Here are some numbered points:
[-21 -29 -26  12  94  25 -13  59] 0
[ 16  30  -6  47  90   3 -15  -1] 1
[ 15  15 -28 -38   0 -47 -84  21] 2
[  0   2 -13  47  70  17  26   6] 3
[-58 -84  19 -55 -59  53  36  50] 4
[ 21  17   9 -20 -85   6  56 -63] 5
[ 21 -16   6 -25   2  19   9  15] 6
[ 11  26 -31 -19  36 -44 -89  15] 7
[ -7   1   2 -37  22 -37 -95  43] 8
[-45 -53  24 -44 -30  30  -2  43] 9
[ -1 -38  -1 -11   3  20   8  35] 10
[ 27  11  -9 -23 -14  23  35 -20] 11
[-15 -11   5 -23 -85  -6  31 -22] 12
[100  30  10 -36 -75 -38  10 -65] 13
[  5 -15  35 -18 -71  20  52 -34] 14
[-60 -26  -2  11 -23  12  11  16] 15
[-22 -45  52 -26  21  27 -13  39] 16
[ 32  -7  45 -41  20  -3 -54  25] 17
[ 66  37 -24  14  72  -8 -22 -14] 18
[ 15   9 -12 -24 -80 -21  11 -28] 19
[ 48  36 -30  45  73  21  46 -33] 20
[ -17  -59   19  -79 -106   24   16   24] 21
[ 11  15  58  30 -46  22  81 -72] 22
[ 27  35 -24  32  45   7  30 -27] 23
[ 19  17 -23  32  54  19  34 -17] 24
[ 26  31   1   5 -79 -16  43 -71] 25
[-38 -54  52 -10  14  26  -3  53] 26
[ -45  -14    0  -55 -127  -28   17  -43] 27
New points follow, each followed by the numbers of its three nearest points above, nearest first.
[-23 -44 -17  -3  91  39 -13  74] -> 0 10 16
[-45 -55 -15  -8  64  42  -7  77] -> 0 26 10
[ -3 -35  13 -65 -32   8 -29  35] -> 9 6 10
[ 22  -8  24 -34  -4 -23 -50  19] -> 17 8 2
[ 83  43 -24  23  58 -14   0 -34] -> 18 23 20
[-42 -26  -9 -11 -36 -10 -22  25] -> 15 9 10
[-35 -82   6 -37 -72  79 108  15] -> 4 21 14
[ 25  25 -14  44  94   1 -18  10] -> 1 3 18
[-34  35 -24  27 -43  -5  36 -57] -> 25 12 19
[-21  50 -46  36  23 -52 -60  -4] -> 7 2 1
[ 41  55  42  47  19 -11  31 -69] -> 23 22 20
[  3 -15  51  -9  31  -9 -62  40] -> 17 8 16
[-86 -19  19  -4 -44 -33 -61  31] -> 15 9 8
[-38 -21   4  -5 -70  16  39  -7] -> 12 14 15
[ 27  30  -8  42  80   1 -10  -7] -> 1 18 3
[ 71  30   1 -55 -73 -21   8 -55] -> 13 19 25
